(in the rows, 128 means zero)
D: a few groups of rows, each row roughly a mix of its group's hidden directions:
D (132 x 17):
[[127  99 132 147 176 129  89 123 167 133 110 137 107 163 135 129 131]
 [148 103 153 159 136 118  95 116 144 149 159 102 170 122 150 123 129]
 [117 111 178 121 141 142 155 116 141 128  94 128 115 136  86 141 161]
 [114 124  99 141 159 162 107 151 143 151 151 152 118 169 151 122 142]
 [118 151 151  90 156 123 146 140 158 101 123  79 123 142 111 123 112]
 [ 98 138 148  94 161 139 128 140 156 136 108  91 123 170 110 135 127]
 [151 140 113 119 107 124 126 180 123 163 166 123 156 117 154 132 116]
 [139 145 113 156 137 124 154  74 120 138  92 138 111 118 101 108 151]
 [142 112 150 148  97  94 129  98 110 127  95 157 133  96 115 155 140]
 [135 152 128  99 125 121 116 153 134 134 157  67 124 131 133 117  89]
 [121 120 131 145 153 134 130  89 135 151  76 138  97 148  99 127 153]
 [152 127 129 161 115 116 120 135 130 100 182 155 153 101 156 131 132]
 [124 166 113 140  97 120 152  79  91 115 128 124 117 102 110 116 131]
 [124 105 118 161 174 124  94 101 158 136 106 143 129 157 140 123 142]
 [140 120  98 170 130 119 115 101 122  94 139 178 121 112 151 119 134]
 [110 150 107 104 116 136 119 130 112 115 162  79 149 129 148 106  92]
 [133 154  74 146 151 111 133 115 139  93 116 169 118 129 147 116 126]
 [135 100 113 149 119 133 126  97 104 174  81 155 125 122 118 124 147]
 [141 127 118 169 156 105 119  99 151 116 129 144 179 122 154 121 143]
 [139 136 118 146 118 114 152 127 126  79 132 190 120 104 131 140 143]
 [110 157 144 138 131 135 159  71 120 102 129 106 125 123  98 112 149]
 [100 132 171 103 135 126 141 113 137 138  98  88 158 143 102 145 140]
 [120 128 151  99  69 133 137 151  90 142 137 122 114 112 111 153 121]
 [138 149 138 124 138  94 135 117 148  78 143  99 168 107 142 119 108]
 [ 88 130 154 125  96 134 132 126 105 145 130 145 166 136 124 170 160]
 [119 129  98 154 129 125  90 140 130 120 168 161 146 143 174 138 127]
 [ 94 148 115  81 134 165 147 162 123 137 133 100 124 156 122 120 120]
 [156 135 142 129 149 110 116 159 163 125 166  97 165 124 152 122 113]
 [159 135 109 148 152 125 107 145 151 144 174 106 149 131 159 101 115]
 [143 101 127 140 161 118  88 141 164 109 150 115 146 137 164 115 104]
 [138  90 119 126 153 131  82 149 151 124 143 110 130 142 161 112  93]
 [101 127 144  77 123 151 141 160 123 143 105 105 102 151 102 140 119]
 [152 130 108 121 131  83 137 139 137 117  73 165 117 113 128 144 114]
 [108 146  81 113 141 166 134 130 115 144 123 124  86 158 124 100 121]
 [119 138 127 105 163 111 113 138 159 151  98  84 151 158 132 128 110]
 [148 136 122 176 135 104 132  83 133  99 138 154 151 103 138 118 145]
 [148  98 118 125 147 113  84 149 151 126 138 106 141 130 164 115  88]
 [159 119 180 125 117  88 137 128 143 119 119 106 154  93 116 143 122]
 [128 113 197 116 127 118 132 133 146 126 134  93 160 120 111 148 135]
 [124 118  77 147 140 154 116 116 116 126 122 165  81 141 138 106 126]
 [ 98 151 128 135 117 143 155 121 117  84 148 174 126 128 124 146 161]
 [146 115 141 169 140  95 107  74 139 148  96 123 140 121 123 129 139]
 [118 129 124 129 101 159 128 112  90 188 126 112 104 135 107 121 139]
 [122 128 137 126  69 126 142 123  82 130 129 157 118 100 113 155 139]
 [122 106 119 144 179 137  93 116 161 141 107 127 108 168 133 117 129]
 [125 149 140  79 112 139 148 162 120 132 144  79 116 128 112 123 102]
 [152 129 160 145 117 100 142 115 136  80 152 132 158  87 131 131 131]
 [149 123 146 162 114 133 142  73 110 123 137 116 114  95 104 102 142]
 [129 157 142 127  89 135 171 120  96 153 131 134 124 107  96 140 157]
 [122 155 138 105 118 128 143 149 131  74 178 108 144 115 139 125 110]
 [132 114 110 164 112 140 123 101 100 179 112 162 131 124 128 129 159]
 [111 131 138  87 159 127 124 149 157 136  95  88 125 162 118 131 110]
 [103 148 100  93 145 152 133 134 125 150 106  95  99 162 116 111 110]
 [134 152 140 107  79 124 166 158  99 140 140 137 141 101 115 150 136]
 [165 121 133 158  98 133 132 145 110 175 159 151 125 102 128 132 148]
 [120 128  97 126 174 149 128 125 150 121 102 140  82 161 123 106 128]
 [148 121 132 125 170 134 128 128 165  91 140  96 105 128 127  91 104]
 [155 127 112 129 107 105 152 154 120 100 125 179 145  90 143 138 127]
 [116 133 162 105 159 129 128 171 170 135 124 119 125 164 119 155 138]
 [153 107 142 150  98 110  99 144 120 140 168 137 161 104 156 144 123]
 [120 158  98 132 142  93 111 116 139 131 124 110 185 137 159 129 114]
 [127 104 120 157 181 130 100 110 164 129 107 145 125 159 140 120 140]
 [121  86 142 133 123 129 110 153 132 131 108 185 114 139 132 165 143]
 [112 124 158 109 172 134 150 128 165 106  90 123 121 150 102 133 143]
 [141 113 108 141 115 132 109 139 112 205 120 129 152 132 143 129 134]
 [ 95 107 134 107 137 152 109 121 124 174  93  98 129 164 118 131 129]
 [164 116 143 163 124  92 108 125 144 103 157 145 152  99 152 136 124]
 [129 133 171 118 107 107 129 128 126 137 145  88 185 111 129 146 126]
 [158  94 107 137 149 136  91 159 145 156 138 128 106 138 153 109 105]
 [153 120 126 183 131 111 118  89 132 101 141 163 120 105 135 121 143]
 [140 128  94 153  91 131 133 117  87 143 144 164 151 100 148 122 138]
 [104 155 104 124 121 138 157 113 106 145  89 160 102 142 102 139 153]
 [116 134 130  82  96 115 133 170 113 109 135 117 159 116 145 148  99]
 [138 146 123 121 108 116 159 160 124  85 154 165 151  99 143 141 132]
 [102 141 114 106 133 139 147 109 114 164  71 115 118 149 101 128 138]
 [ 85 147 145 125  93 135 129 123 102 148 142 134 162 141 126 166 156]
 [159 126 183 125 112 104 152 129 134 128 132 101 150  90 105 137 133]
 [138  90 127 162 170 134  87 122 162 141 126 139 125 153 146 120 133]
 [139  95 122 137 134 124 115 113 126 147  72 154  79 132 110 130 128]
 [151 130 105 115 141 121 115 180 149 118 163 123 143 126 165 117  97]
 [120 111 100 152 106 153 133 104  89 151 113 174 119 121 125 125 155]
 [127 141 143 120  79 129 156 125  90 165 116 135 126 107 100 149 148]
 [149 124 107 162 119 143 107 150 122 154 181 158 125 126 157 125 139]
 [148 127 141 101 139 121 138 142 142 173  98  75 148 126 114 115 113]
 [120 131 168 105 113 108 124 145 129 170 111  95 161 135 116 162 130]
 [110 129 177 109  89 120 151 120 105 130 116 120 149 111 101 159 145]
 [103 127 109 104 125 123  94 173 132 137 138 131 151 156 164 153 108]
 [117 129 122 117  98 168 144 142  94 172 129 140  91 135 105 132 145]
 [119 127 105 150  99 147 139 103  86 171 121 153 149 120 127 124 157]
 [129 134 149  84 139 123 129 172 152 132 133  79 150 137 130 131 102]
 [125 150 108 131  98 119 164 118  98  99 118 177 123 101 120 139 143]
 [128 132 113 124 177 135 109 138 166 105 146 100 122 154 147  99 104]
 [119 127 147 152 149 117 136  68 139  98  96 133 114 128 102 125 149]
 [123 143 135 106 169 135 136 137 164 100 144  79 137 144 129 103 109]
 [147 131 164 128  91 137 156 157 113 140 168 137 135  98 115 144 149]
 [110 131 133 105  94 121 132 141 102 178  90 134 145 133 115 163 137]
 [125 147 166 135 103 100 152  95 117 115 121 121 164 102 108 150 150]
 [135 168 136 128 108 133 182 109 108 121 129 128 109 104  90 121 150]
 [116 123 135 110  98 137 132 140  99 189  97 130 114 137 107 152 140]
 [141  83 183 137 124 140  99 132 136 158 147  98 120 128 117 133 130]
 [154 129 144 132 146  92 134 123 158  76 132 116 159 100 140 120 111]
 [141 159  83 153 129 131 156 122 118 124 147 162 160 111 149 110 148]
 [100 153 111 126 120 155 158 109 103 145 105 148  95 145  99 129 157]
 [150  98 109 158 124 116 113 125 122 156  94 184 116 121 135 140 142]
 [149 149 143 117 163 105 161 120 163 109  91 110 110 125  97 118 128]
 [116 102 123 113 133 150 121 161 130 130 104 168  74 152 119 144 130]
 [100 123 108 105 127 154 114 144 115 178 102 124  99 166 120 135 125]
 [112 121  95 145 108 134 131 124 100 126 115 196 131 125 143 146 150]
 [154 123 104 151 161 101 106 126 160  93 136 137 144 123 163 112 108]
 [100 145 134 114 144 138 103 148 146 159 149  89 154 171 141 139 126]
 [130 104 130 162 135 133 121  82 121 146  91 156  95 132 107 125 154]
 [ 92 145 109 107 145 126 133 130 137  64 114 154 107 148 132 139 120]
 [119 122  87 139 125 142 103 138 111 185 110 155 109 154 140 135 133]
 [113 144 106 147  96 113 135  92  93 116 106 173 111 116 121 145 142]
 [140 130 102 134 103 121 120 169 117 127 162 169 154 115 167 142 123]
 [ 98 127 106 135 113 143 124 101  97 164  91 155 106 148 114 141 149]
 [100 143 139 102  98 117 152  95  98 114  85 119 125 118  98 142 128]
 [103 124  95 127 128 140 118 110 108 167  79 147 100 157 118 132 134]
 [101 121 140 131  82 126 124 101  84 157 107 140 141 121 115 157 146]
 [158 108 145 140  89 126 155 133 103 132 136 153 155  79 124 130 145]
 [110 111 147 140  89 115 117 107  99 151 112 151 163 118 128 165 151]
 [133 145 106 131  90 129 153 141  97 117 156 159 165  97 147 131 136]
 [111  98 118 133 133 114  98 112 125 152  67 155 118 149 128 150 131]
 [161 165 108 109 134  96 162 157 143 109 125 122 150 101 136 119 108]
 [109 128 105 141 115 128 130 100 105 122  91 180  91 132 115 143 146]
 [152 134 154 126  84 124 155 120  95 155 128 115 117  90  96 131 136]
 [115 128 146 101 122 153 154 118 113 156  93 104  94 136  84 123 137]
 [137 170  88 127 136 115 171 113 121 149  88 138 144 120 118 114 140]
 [109 113 114 139 162 175 106 119 139 131 153 116  99 164 135  98 131]
 [116 124 116 147 151  92  95 109 148 130  98 141 171 147 153 148 130]
 [130 158 107 123 124 115 129 133 129  65 168 126 126 113 150 117 101]
 [100 175 132 109 103 118 170 113 106 108 122 127 156 118 111 145 144]]

the four rows of each list that fit no group, in list order (the others fit one group, some only roughly):
  * Q554: [134 131 175 128 122 139 122 145 142 123 192  88 133 126 125 130 128]
  * Q290: [156 131 103 161 160  99 120  92 149 124 113 122 159 116 147 101 122]
  * Q260: [101 163 129 117 123 124 166  88 112 111  90 126 119 128  93 131 144]
  * Q678: [115 102 151 107 115 148 114 151 117 187 107 114 113 149 111 147 131]
  * Q583: [130 171 142 112 104 116 172 140 120  93 155 125 155 102 120 137 135]
  * Q581: [140 146 164 121 100 133 172 134 116 100 162 121 134  92 107 129 140]
  * Q450: [142 133  94 141 105 137 134 143 100 191 118 161 121 125 131 133 143]
  * Q973: [136 111 138  98 152 138 113 170 152 165 123  87 129 149 131 122 106]
  * Q595: [146 110 110 155 137 102  93 107 136 113 138 127 170 112 167 113 109]
  * Q917: [ 96 134 151 106 131 122 140  92 123 128  74 104 124 141  93 140 134]
  * Q352: [114 112  76 139 122 134  99 134 110 136 113 178 108 144 154 135 122]
  * Q392: [108 130 160  91 132 121 139 119 133 139  80  87 123 140  94 140 122]
 -> Q290; Q678; Q973; Q595
  * Q72: [105 114  84 121 131 164 124 139 107 164 101 160 113 154 135 122 137]
  * Q443: [152 123 129 149 134 125  91 123 136 146 177  84 134 125 149 104 106]
  * Q867: [135 143 166 117  80 121 151 119  99 122 148 100 128  93 102 136 127]
  * Q220: [124 156 153 100  82 115 152 137 101 153 129  99 140 111 105 150 126]
  * Q513: [117 144 118  88 115 155 133 175 116 166 145  97 115 147 125 126 113]
  * Q976: [146 138 125 100 151 120 134 172 158 104 152 100 150 125 149 113  98]
  * Q760: [ 89 141 140  86 120 141 157 124 114 140  83 112 133 143  98 142 137]
  * Q826: [152 129 146 152  92 133 139 116 102 135 178 117 151  88 130 116 138]
  * Q906: [171 119  95 158 125  95 120 126 128 123 117 171 136  98 152 123 120]
  * Q853: [128  97  99 146 173 130  96 120 155 111 108 151 121 149 153 111 119]
  * Q325: [107  85 138 131 145 152  95  98 129 139 101 113  91 154 115 117 124]
  * Q219: [127 137  80 128 163 135 114 145 150  98 147 138 132 146 166 103 107]
  * Q74: [124 137 116 140  94 117 152  86  88 140  98 144 153  99 118 131 146]
 -> Q220; Q513; Q853; Q74
  * Q605: [129 150  87 159 111 129 142  85  95 152 116 154 136 115 127 114 150]
  * Q261: [143 136 116 146  84 137 136 141  94 124 178 160 122  98 140 131 134]
  * Q822: [172 109 160 153 131  99 124 120 149  91 148 127 133  89 131 122 120]
  * Q46: [146 115 172 120 107 113 130 133 124 158 133  87 174 104 124 136 125]
  * Q257: [133 126 130 141  87 120 146  96  89 120 108 160 102  96 106 137 139]
  * Q43: [121  91 126 137 117 136 121 118 109 173  79 164 129 133 119 144 150]
  * Q340: [150 167 134 122  97 115 161 142 113 134 164 105 159  95 126 125 127]
  * Q358: [116 137  93 144 170 125 111 119 155  83 131 152 115 152 152 116 122]
  * Q75: [131 149 122 158 104 135 153 113 107 111 169 160 154 102 134 127 159]
  * Q506: [165 115 108 134 158 102 103 158 163 127 131 127 146 125 163 116 100]
 -> Q261; Q46; Q257; Q358
  * Q982: [106 131 132  78 152 137 136 173 152 128 101 114 119 161 121 139 116]
  * Q941: [113 136  80 144 166 140 117 102 136 135  99 147 102 160 134 107 133]
  * Q231: [133 116 106 175 164 143 107 117 150 125 151 161 132 144 154 112 150]
  * Q706: [105 107  96 130 133 147  91 126 117 151 103 151  85 162 135 132 121]
  * Q538: [139 149 155 124 144  80 138 104 153 101  90 111 119 120 103 143 121]
  * Q858: [118 137 145  90  84 121 140 153 100 162 106 117 125 122 107 159 122]
  * Q413: [140 139 136 101 162 133 131 159 160 145 135  73 134 145 126 109 108]
  * Q540: [130 113 156 130 177 134 114 126 174 134 127  86 148 151 128 113 129]
  * Q293: [133 100 142 126 177 125 102 133 170 148  97 106 125 158 129 122 121]
  * Q650: [ 81 130  98 129 155 137  93 105 135 103 119 134 120 170 146 128 120]
 -> Q231; Q538; Q858; Q293
  * Q480: [129 137 112 147 146 135 141  79 125 123  94 134  80 132  99 105 140]
  * Q504: [122 141  82 152 114 131 139  88  96 102 126 167 119 112 136 112 135]
  * Q385: [106 144 148  98 111 139 139 175 130 105 173 125 154 132 139 152 128]
  * Q440: [131 153 147  87 137 100 157 137 144 103  94  95 120 122 103 132 108]
  * Q859: [137 123  87 155 154 114 114 106 142  84 120 164 122 125 154 109 118]
  * Q614: [127 130 155 117  88 129 165 128 102 105 119 157 107  99  98 148 144]
  * Q76: [152 134  80 157 134 116 117 119 127  98 151 154 127 110 162 102 111]
  * Q792: [136 117 125  90 123 142 131 196 132 162 121 133 107 139 128 140 113]
  * Q313: [130 111 127 112 124 149 119 141 117 203 103 104 119 145 115 123 126]
  * Q657: [150 124 144 124  85 120 139 155 109 130 167 128 167  89 143 136 124]
 -> Q440; Q76; Q792; Q313
  * Q125: [106 129  88 142 111 143 136 103  93 143  99 176 119 132 127 132 151]
  * Q569: [104 133 118 102 114 171 127 176 114 149 167 128 114 152 135 133 128]
  * Q41: [140 129 133 142 172 124 118 107 165 101 148  89 149 132 142  95 117]
  * Q225: [127 119 167  91 120 141 139 146 128 154 116  81 104 132  93 130 118]
  * Q127: [ 97 153 132  79  98 142 143 149 104 106 144  98 115 131 118 136 106]
  * Q874: [124 108 160 101 126 126 122 139 131 179  88  94 133 141 106 145 126]
  * Q201: [129 136 173 109 131 134 132 158 148 121 175  82 150 129 124 132 123]
  * Q107: [105 161 124 129 118 117 165 123 120 122 104 172 146 129 114 159 166]
  * Q57: [152 127  90 169 144 148 118 124 129 126 165 156 104 126 148  96 134]
  * Q659: [123 136 136  93 117 142 139 141 115 182 110  80 117 138 102 124 120]
 -> Q41; Q127; Q874; Q659
